One turn sends every row of this set to another row. A few are shown first. Where does it send the rows asked after them?
Zolam: [ 18, -13, -33,  -2,  24, -22,   6,  -1,  -6, -29,  16,  -1, -13, -24, -15,
 -38,  26,  -1,   7]
nase: [ 17, -12, -19,   4,  28, -22,   1, -19,   6,   4,  23,   9,  -6, -25,  -5,
 -29,  36,   7, -16]
deda: [ -5,   0,   5,  13,  -7, -16, -24,  -6,  -8,  27, -45, -16,  -9,   8,  15,
  31,  -2,   1,  -1]
zab: [ 42,  -9,  -1,   4,  20, -22,  -2,  -7,   4, -14,   5,  -3,  -8,  -8, -21,
 -45,  34,   6,  -6]
ligu: [ -5,   4,  10,   6, -15,  -7, -14,   3,  -3,  26, -36, -21,  -2,  10,  28,
  26,  -3,  -6,  -9]
fak: [ 18, -14, -32, -10,   7,  -1,  18,  11, -16, -38,  10,   5,  -5, -21, -21,
 -25,  19, -14,  11]
ded: [  3,   0,  -1,   8, -12, -15, -22,   9, -17,  -1, -55, -26, -14,  12,   4,
  20,  -9,  -5,  18]
vozib: [ 43,   0,   9,  12,   9,  -1,  -1,   3,  -1,  -2,   4,   0,   2,   7, -42,
 -36,  21,  -4,  -8]
buv: [-26,  10, -19,   4, -14, -19, -16,   2, -25,   3, -18, -14,  -3,  -5,  26,
  27, -14,  -1,  16]
movu: [-23,  -4, -25,   1, -16, -14, -16,   7, -18,   0, -26, -22,  -4,  -1,  25,
  31,  -9,  -7,  20]
zakiz: [-22,  -3, -23,   7,  -5, -15, -17,   3, -17,   7, -40, -16, -14,  -4,  16,
  34, -10,  -6,  13]
dok: [ -4,  16,  14,  10, -16, -19, -26,  -9, -13,  25, -26, -14,   3,  10,  24,
  22,  -4,   8,  -1]
mepus: [ 17,  -9, -24,   5,  19, -11,   8,   9, -18, -25,  13,   5,  -1, -14,  -6,
 -55,  13, -11,  17]
Gusuv: [ 38,  -6,  -1,  -4,  13,   2,  -5,  -9,  -7, -17,  11, -16,  -2,   9, -30,
 -38,  26,  19, -14]
bekun: [ 37,  -4,  10,  12,  19, -12,  -3,  -5,  -5,   3,   8,   8,   7,  -1,  -6,
 -58,  24,  -2,  -5]
kur: [  8,   0,   5,   3, -24, -14, -22,  11, -15,  -3, -44, -32,  -3,  18,  12,
  14,  -6,  -3,  21]
Zapef: [-19,  -3, -14,   8,  -5, -12,  -3,   7, -23,  23, -28, -20,   4,  -4,  21,
  35, -15,  -2,  11]
Vazil: [  4,   1,  14,  13, -10, -12, -11,   5, -17,  30, -40, -25,   7,  12,  14,
  26,  -9,   4,   4]
Duli: [  4,  -5, -20,  12,  22,  -1,   4, -12,   3,  21,  31,  17,   4, -17, -19,
 -10,  24,  -2, -23]
lekud: [  3,  15,   5,   6, -23, -19, -21,  10, -26, -10, -39, -25,  -4,  14,  11,
   9, -14,  -1,  24]
bilon: [  9, -13, -18,  -3,  17,  -2,  12, -15,   0,  10,  27,  22,   4, -26,  -3,
  -6,  32,  -2, -23]
bib: [ 15,  -8, -32,   6,  36,   5,  13, -11,  12,  17,  16,   3,  -5, -14,   7,
 -14,  38,  -5, -16]
ralo: [ 50,  -3,  -3,   8,  26,   4,   7,   1,  11,   1,  -8, -11,  -6,   9, -12,
 -36,  39,  -4,  -7]
toba: [  7,  -7, -40,   5,  14,   0,  11,  14, -15, -27,  18,   2,  -5, -15, -33,
 -26,  10, -15,  11]
som: [  3,   4,   5,   2, -20,  -7, -12,  19, -12,  -3, -47, -31,  -9,  15,  16,
  15, -10, -13,  10]
Kifib: [ 49,  -7,  16,  -2,   4,  -3,   5,  -3,   0,  -8,  -1,   5,   3,   1, -26,
 -32,  32,  -2, -12]
Vor: [  4,  -9, -22,  10,  26, -12,   4, -11,  -7,  10,  28,  20,   6, -23,  10,
 -39,  21,  -4,  -7]
Musam: [ -1,  -2,  -4,   8, -13, -11,  -4,  20, -28,   3, -43, -31,   0,   8,   8,
  20, -18,  -5,  24]
vide: [ 10, -10, -20,  -3,  22,   2,  -2, -22,  -3,   5,  33,  -2,   1,  -9, -12,
 -18,  29,  20, -26]
supev: [ 10, -12, -38,  -9,  18,   3,   5,  -2, -18, -32,  25, -13,  -8, -10, -22,
 -28,  18,  11,   0]
teg: [ 23, -10, -45,   0,  29,   6,  18,  13,  -4, -25,   2, -12, -14,  -9,  -8,
 -30,  27, -15,  13]
Rekug: [ -6,   0,   6,   7, -16, -15, -24,  -7,  -4,  28, -29, -19,   4,  10,  26,
  30,   2,   4,   0]
Duf: [-23,   1, -18,   1, -13,  -6,  -7,  13, -13,   4, -30, -22,  -8,  -2,  30,
  30, -11, -14,   6]

movu moves to Rekug
zab moves to Zolam
fak moves to bilon
Now find these:
Vor moves to bekun
Gusuv moves to supev
teg moves to bib
lekud moves to buv
zakiz moves to deda
vozib moves to toba
som moves to Duf
Vazil moves to Musam

One turn sends every row of this set to another row. A few are shown first. Where does it send the rows asked after them?
ralar: [  0, -29, -23,  11,   2,  -3,  12,  18,   3,  40,  10,  19]
ris: [-11, -18, -22,  22,  38,  -3, -21, -45,   4,  17,  14,  12]
mizi: [ 10, -44,  -4,  41,  -4,  23,   2, -19,  11,  11,  24, -34]
tol: [  8,  -6, -16,  29,  30,  -9, -41, -20,  -4,  24,  18,   1]
Pulig: [  0, -20,  -5,  29,  -6,  -6,  20, -20, -26,  29,  -4,  29]
nos: [  6, -52,  -4,  13,   4, -13, -36, -25,  -1, -18,  15, -13]
fetu: [ 18, -49,  -9,  19, -16, -13,  -5, -11,  -7, -11, -11, -34]
nilod: [  9,  -5,  -8,  38, -20,  13,  -9, -23,  -3,   4,  10, -32]
Pom: [ -5,  14,   1,  11, -10,  20, -15, -22,  -5,  17,  -4,  -8]
Vero: [ -3, -50,   7,  16,  17,  36,   5, -17,  18,  28,  17, -11]
Gino: [  0, -23,   6,  -5,  -2,  -1,   8, -10, -18,  23, -33,  11]
mabar: [ 23, -28,   6,  19,  50,   6,  -5,  -7, -33,  -5, -11,  -4]
botos: [  4, -49, -23,   1,   8,  -7, -22,  16,  19,  11,  22,  -8]
tozu: [  0, -54,   0,  -6,  11,   6,  16,   5,   3,  32, -18,   4]
nobif: [ 15, -19, -40,   3,  31,   5,  11,   6, -12, -19,  -1, -15]
Zum: [ 11, -70,  -8,   9,   2,  -2,   7,   4,  10,  11,  -5, -24]
zufis: [-13, -14,  10,  -2,  13,  34,  -6, -19,   8,  32,   1,   6]
mefe: [  3, -22, -36,  27,  41,  -5,  27,   1,  -8,  -1, -10, -13]
Vik: [ 28, -30, -35,  30,  11,  18,   3, -21, -12,  15,  41,  13]
kogor: [  4, -34,   7,  30,  -4, -11, -10, -47, -29,  -6,  -1,  10]
lum: [ 26, -23, -14,  -1,  37,  12,  -8,   1, -27, -22,  -2,  -8]
Bano: [  2, -34, -33,  22,  26,  14,   6, -45,  -2,  13,  28,  19]
mupe: [ 11, -20,   1,   9, -19, -12,  -6, -21, -24,  -2, -28, -12]
mumu: [ 33, -13, -24,  34,  14,   4, -27,  -5, -14,  23,  35,   2]
mir: [  8, -28,  -8,  37,  52,  -5,  17,  -7, -22,   8, -17,  -8]

mupe moves to tozu
mabar moves to mefe
Now find these:
ris moves to Vik
nos moves to Pulig
Pom moves to Vero

One turn sends every row of this set to another row. A few are shown first. Where does it send the rows asked after them?
podek: [  0, -18,  19,  25,  40, -12,  -8, -22,  34,  21,  10,  10,   2]
Bilo: [ 42,  22, -13, -10,   7, -17,  18,   9,  10,  30,  10,  15, -13]
Lol: [ 18,  10, -15,   0,   5,   4,   0,  18,  19,  11, -12,  43,  -4]
pokip: [ 14,   4,   4, -16,  23, -22,   5,  -7,  35,  19,  18,   5,  58]
fizu: [16, -3,  9, 41,  7, -7,  7, -2, 18, 13, 48,  8, -8]
renes: [  0,  19, -15, -18,  12,   3, -24,  11,   8,  21,  -3,  29, -12]
Vami: [ 22,  11,   3,   3,  33, -21, -16,   7,  17,  28,  19,  24,  57]
koru: [ 47,  -5,  30, -22,  41,  -7,   1,   2,   3,   8,  16,  -4,  25]
ker: [ 22,   3,   1,  30,  23, -26,  -5, -15,  41,   4,  43,  21,  -8]
penif: [ 22, -30,  -8, -33, -10,  -9,   5,  27,  12,  11,  35,  -3,  21]
dadi: [ 15, -31,  12, -19,   1,  17, -33,  -7,  15,   6,   3,  30,   4]
kot: [ 25, -20,   3, -35,  29, -11,  -9,   6,  21,  25,  20, -15, -24]
Fef: [  1, -43,  18,   2,  20,  -2, -29,  16,   5,  18,  35,  -9,  10]
Vife: [ 28, -16,  -5, -13,  14,  -3,   0,   1,   7,   3,  73,  26,  -3]
Nev: [ -6,  -1, -13,  -3,  -1, -23, -19,  13,   6,   5,  33,  31,  46]

podek moves to Nev
pokip moves to renes
Now find these:
dadi moves to Vife
ker moves to Vami
penif moves to kot

One turn sends every row of this set to another row. A few are shown first. Where does it send the rows asked after them?
pugup: [  5,   2,   5,  12,   7,   9, -10,  19,  20,   0, -21,  -4, -22,   7,  -2,
   6, -21, -13,  -3,  30,   5,  34,  11,  29, -26,  -2,  31, -21, -17]
Bimi: [ 21,  49,  -4,   2,  12,  31,  -1,  -7,  19, -13,   7, -16, -10,  -6,  18,
  10,  -7,  -3,  42,   5,  -5,  22,  12,   1,  11, -25,  27,  25,  -3]
Gebu: [  6,  -6,   0,  -9, -18,  26, -46,  12,  -4, -28,  17,  -8,  10,  41,  -5,
  28, -35, -32,   1,   4, -27,   4, -39,  41,   6,  -1,  29,  -9,  19]
Vogu: [  5,  38, -17,  12,  20,  39,  -6,  14,   3, -17,   5, -24, -22,   3,  25,
   3,  -4,   4,  29,  31,   0,  22,  11,  16,  -5,   5,  41,  25,  19]
zorer: [ 25,  32,   2,  -5,  40,  11,  -3,  26,   8,  11, -22,  -8,   3,  10,  14,
   1,  23, -26, -12,  24, -25,   9,   0,  19, -15,  17,  32, -30, -12]
vude: [ 24,  33,   8,  11,  -2,  27, -14, -12,  18,  -5,  -2, -35, -34,   7, -30,
  19,   0, -27,  36,   2,   1,  16,   9,   0, -15,  -6,  27,  24,   3]
makol: [ 27,   8,  -1, -26,  -3,  31, -26,  13,   0,  -9, -25, -40,   8,  10, -53,
  26,  -5, -41,  28, -19, -13,  12,  -4,   2,  10,  16,  22, -22,   5]
neso: [ 14,  -4, -15,  -2,  -6,  12, -42,  17,   5,   6,   2,  -1, -11,  12,   9,
  41, -36, -42,  10,  31, -24, -14, -40,  23, -10,  -8,  42,  -2,   5]
Dilis: [-33,  29,   6,   0,  26,   3, -15,  16,  21,  -1,  12, -22,   7,   6, -53,
  20, -20, -24,  29,  -6, -33,  20,   9,  -2,   5,   2,  10,  28,  42]
pami: [ 16,  -2, -13,  -2, -14,  12, -34,  11,   8, -13,  -2,   8, -21,  11, -31,
  32, -47, -36,  10,   6, -34,  15, -35,  36, -15,   7,  40,  -9,  -3]
fevu: [-18,  22, -13,  -5,   4,   6, -25,   7,   6,  -3,  -4, -13,   7, -15, -19,
  -4, -57,   7,   5,  28, -21, -21, -15,  23,  17,  -2,  53,  19, -21]
milu: [-41,  29, -13, -11,   1,   7, -23,   6,  -7,   2,   3,  -9,  30,   2, -17,
  -7, -38, -12,  15,  42,  -9, -30, -12,  18,  18,   5,  21,  -8, -18]
vug: [ 21,  24,  20,   5,  36,  -2,   5,  34,  -6,   7, -12, -18,  18,  10,   0,
  -5,  13, -16, -12,  25, -12,  10,  11,   2, -10,   2,  23, -29,   9]
Dun: [  7,  10, -29,  -3,  -3,  23, -15,   8,  23,   0,  12,  -5,  -3,  16, -12,
  32, -40, -31,  15,  24, -36, -17, -32,  34, -37, -15,  23, -19, -13]
Kig: [ 10,  49,   9,   3,  11,  56,   8,   0,  29,  -9,   3, -14, -29,   8,   3,
  22,   2, -24,  26,  21,  -8,   5,  -5,  23,   5, -14,  37,  28,  16]
detoz: [-11,   5,  10, -33,   5, -10, -21,  47,  14,  -8,  13, -14,  28,   3,  22,
  12,   6, -33,  15,  11, -34,  27, -28,  24,  21,  20,  20,   1,  12]
luvu: [ 31,  16,  -5, -12, -11,  32, -40,   8,   1, -18,  -6, -43,  17, -12, -24,
  44,  -9, -39,  23, -23, -32, -22,   5,  21,  11,   4,  21,  -2,   9]
rebu: [-37,   4,  24, -18,   0,   4, -28,  39,   3, -22,   2, -16,  22,  27,   5,
   5,   7,   0,  -4,   4, -29,  35, -21,  13,  19,   1,  23, -15,  24]
ratas: [-12,  54,  -6,   5,  10,  -2, -24,  -5,   5, -12,  24,  -6,  24,  30, -15,
   9,  -8, -36,   5,  11, -58,   7, -13,   2,   2,  20,   6,  35,  21]
deta: [  7,  19,  19,   6,  11,  20,   9,  12,  15,   8, -28,   3,   8,  33,  21,
   5,   3, -11, -14,  24,   1,  14,   3,  11,   2,  -9,  25, -21, -13]
vivi: [ 24,  14,   5, -29,  19,  33, -13,   3,  -8,  -6, -22,  -7,  25,  25, -11,
  34,   0, -42,  11, -23,  -1,   7,  -8,  14,  22,   0,  17, -39,   8]
Vorod: [-10,  32, -14, -36,  59,  57, -15,   4,  11,   2, -20, -21,   6,  17, -12,
   7,  -5,  -1,  25,  13,  -3, -18,  -8,  17,  21,  -9,  41,  -1,  13]
tiked: [ -7,  30,  14,  16,  43,  13, -19,  -5,  30,  -5,  20,  -1,   8,  11, -38,
   8, -15, -25,  19,  11, -57,  22,  -6,  34,  11,  -1,  21,  38,  23]
luniv: [ 22,   7,   5,  12,  23,  24, -13,  32,  16,  -3, -14, -16,  21,  35,   0,
  -5,  -4,  -1,  -7,  19, -13,  27,  23,  12, -19,  -8,   8, -26,  -3]
zezan: [-24,  13, -10, -30,   7,  15, -33, -15,  10,  -3, -15, -30,  22,  -6, -12,
 -15, -17,   0,  17,  35, -26, -18, -17,  26,  17,  -1,  36,  -8, -36]
mar: [-30,  -7,  23, -12,  14, -25, -33,  33,   8,   0,  -8, -23,  10, -12,  -7,
  -7, -16,  -1,  -7,   9, -25,  23,  -7,   0,  14,  -9,  36,   1,   8]
kelo: [-26,  47,  -1,  -9,  15,  26, -21, -14, -10, -21,  20,  -2,   4,   8, -19,
  -8, -42,  -8,   0,  26, -31, -31, -24,  32,   9, -14,  44,   1,   6]
nadi: [-13,   1,  30, -18,   4,  -2, -26,  33,   3, -25,  26, -20,   8,  -5, -11,
 -14,   8, -11,  16,  -4, -46,  35, -25,  14,   6, -13,  27, -20,  12]
gigaf: [-17,  17, -37, -31,  55,  20, -13,  10,   9,   1, -31, -10,  22, -23, -19,
  28,  -3,   3,  30,  12, -50,   9,  -7,   3,   8,   0,  27,   0,  19]
mesiv: [-11,  -8,  23, -27,   8,   0, -17,  43,  12, -13,  22, -14,  12,  12,  -8,
   4,  12, -32,  27,  18, -26,  38, -32,  14,   8,   9,  13,   8,  30]
Fuga: [  4,  62, -21,  -2,   8,  47, -12,  10,   9, -22,  12, -32, -22,   7,  12,
  -3,  11, -14,  36,  26, -19,   6,   6,  17, -12,  18,  32,  17,   6]
raf: [-25,  24, -40, -36,  47,  23, -41,   3,   7,  -5, -30,  -6,  23,   3, -23,
  34, -13,  -6,  21,  -9, -40,  11,   2,   9,   6,   5,  17, -18,  18]
Zer: [ 18,  21,  -5,  -6,   9,  39, -26,   5, -14, -10, -18, -23,   2, -14, -32,
  38,  -5, -67,  19,  -5, -14,   1,   5,  28,  15,  23,  23, -28,  12]
fata: [-28,  29, -34, -32,  46,  38, -50,   5,  -7,   1, -21, -32,   4,  15, -29,
  19,   7,  -9,  24,   9, -16,   0, -20, -13,   5,   6,  23,  -5,  17]
gup: [ 19,   3, -31,   3, -23,  18, -18,  10,   5, -19,  10,  -9,   4,  17, -16,
  35, -24, -15,  23,  28, -38,   7, -36,  23, -41,  -4,  14, -13,  -6]
tozo: [ 37,   6, -10,  -6,  -5,  22, -13,   8,   1,  -8, -17, -34,  37,  -7, -27,
  44,   3, -32,  37,  -9, -31,  -5,   7,   7,  15,  11,   9,   5,   9]
bazol: [ -3,  41,  10,  21,  14,   2, -14, -23,  -6, -14,  19,   7,   4,  15, -26,
   0,  -7, -36,   9,  14, -40,  22, -11,  10,   5,  18,  14,  41,  16]
supe: [-15,  11, -11,  -9,   6,  13, -24,  -7,  -3, -17, -10, -25,  19, -23, -25,
 -17, -15,   8,   4,  50, -44,  -9, -18,  33,  -1,   7,  37,  -1, -27]
pok: [-22,  53,  26,   9,  19,  18, -18,   2,   7, -22,  20, -12,   5,  15, -43,
  17,   2, -28,   1,  -1, -52,  10, -14,  18,  13,   0,  23,  22,  42]
fazo: [-20,  33, -33, -33,  47,  25, -13,  22,  12,  11, -26, -30,  19,   8, -37,
  16, -28,   8,  23,   4, -11,  -2,  -2, -18,   7,  -2,  28,  -5,   9]

pami moves to pok
gigaf moves to zorer
Vorod moves to pugup
Now find these:
bazol moves to luvu
nadi moves to fata

